Rotation paths and how fast each direction turns (deg/step)
Each turn is a multiple of 5 degrees from 10 to 175, or 0.
Each row of a path follows its step; steps can be skipped.
path 1
step 1: [-31  10  25  12  13   4  -1  -9 -48 -22 -21 -32  14   1  21 -31   6  26
  21 -14   2  -4   7  14  14 -48 -21  -8 -22  21  13  -1 -16 -18  10  10
  23 -31  -5  16  13  10 -25  -5  -5 -41  12  22 -36]
step 2: [-14  25   1  -5  18  27 -26   4 -55  27  -2 -34  13   5  -6 -12  19 -14
 -23 -10  -6 -15  -5  20  -4 -16 -18   6 -34  25   9   5  10  -2   3   7
   9  20  25 -14  -6  19 -20 -15   1 -13  60  44 -11]
step 3: [  2 -10  12  -8  -8  14  -3  -5  27  15  31  -1   2  14 -39 -19  25 -13
 -17  -4   4 -11   6  31 -17  -8  28   2 -41  35  16  24   0  -2  23 -13
  40   7  25   6  -3   2  -4  12 -27 -29  38  48  12]
step 5: [-15  -2  37 -23  23  42 -20  26 -20  34  18  26   1 -34  28   1   8  28
  25 -25 -18  -8 -13  11  -4   2 -22  -4 -17  -5   1  -2  15 -13  10  22
  42 -30 -16 -25  -8  -1 -11 -26  13 -13  27  13  18]
step 6: [ -3  -9   8   3 -16  41   6  22   2  44  39  -7  -6   4   3 -23  28  -5
  21  -8  40 -24 -13  22   7  -8 -23  10 -14   0 -29  16  25 -10   1 -21
  38 -33 -31  15 -10  14  -5 -14   1  13  10  40 -16]
step 7: [  2  10  30 -30   6  24  -6 -44 -11  -7  24  11 -22  20 -22 -30   5 -11
  26   1  20  -4 -23  14  12 -23   8  38 -13 -12 -25  15  23  10  17 -54
  11 -19  13   2 -23  23  24 -13   6  17  26   7 -13]
step 8: [  7   1  36 -11   1  12  -3 -21   8  -1  -4  18  12  14 -34 -13 -20  39
  22  -5 -28   0  -8  22 -23 -21 -13  -4 -23 -33 -25   0 -15  -7  46 -26
  25   6  -4 -22  -2  -6  40 -45  16 -10  32  -3  -2]
step 9: [  4  -8   8  13  31  -2  24   0  17  30  17 -20  19  -4  16 -14  14  33
  25 -15   2 -29 -17  27  -9 -20 -34 -41   0 -38 -32 -30  -7  -4  13 -45
   7   2   8  -2   1 -23  -1 -21  -1 -34  17  19 -15]
step 10: [-21   9  -9  11  44  28  -3  -8   8  37  29  16   8   8 -13 -12  17   5
  12 -11   5 -38 -27  22  55  -4   7   2   7  -9 -14 -46  13 -23  -4 -18
 -15   0  39  -5 -17   3  21  11  26 -11  15  20  -9]
step 11: [-27   6  14  10  11  36   0  24  20  -8  16  40  22  43 -54 -20  13   5
  -8 -13 -14   7  24   7  18  -8  -3   7  16   5 -10 -16 -19 -28   0 -29
  -1 -39  29  14 -14  -3  29 -20  18   1   7  21  18]
[ 11  -2   0  -1  10   6  -4   9  -1   4  -2   0  -5   6 -11  -3  -4   3
  -6  -8   0   4   0  -7 -12  -1  -7   2  -3  -5   4  -7  -1   0   4  14
   1  -3   6   1   9  -4   3  -3   3  15   5   2   5] -> 125
[-12  -1  -1 -11   3  13  -4   0  -6 -10  -2   1   3   3  -3  14   0  -5
   6   1  -7  -6  -6   6   3   6  -4   5  -9  -1  -4  -3   7   2   2   5
  -9  10  -1   4   2  -1   0   1   4   0   5  -9   8] -> 130
[  5  -5   3  -6  -4  -1   2  -5  -5   6   8   7 -15   0   5   6   8   3
  -1  -3   2  11  -1   0  -5   5   2  -2  -3   5  -8   9   6   4   2  10
   4  -2 -13   1 -14  -1  -4   2  -2   3   2   2   9] -> 35
[-10   9   6   5   5   5   1  12  -5   2   0   7 -10  -6  -1   6  -3   1
   5  -4   6  -5   1  -2   8  -6  -6  -1   9  12  -6   0   0  -9  -3   2
  -1 -10  -1   4   6   3   1   5   3   3 -11   0   3] -> 70
[  4  -6  -4   1   6   0  -4   9   2   3  16  -5  -1   3  -2  -1  -4  -5
 -12   5   0  -7   5  -4   9   0  -7  10  -4   6   2   1   3   4   7  -9
   2   7  -1   4 -10   4   5  15   4   4  -1   0  -2] -> 95
[  6  -4  -9  11   3   5   3   1  -6   2   2   2   3   5  11   1   2  -7
   2  -9  -6   2   2   0   4 -12   9   4 -17  -1   2   0  -3   0 -13  -2
  -2  -3  -2   3  -1   7   2  -9   9   2  -7   1   5] -> 80
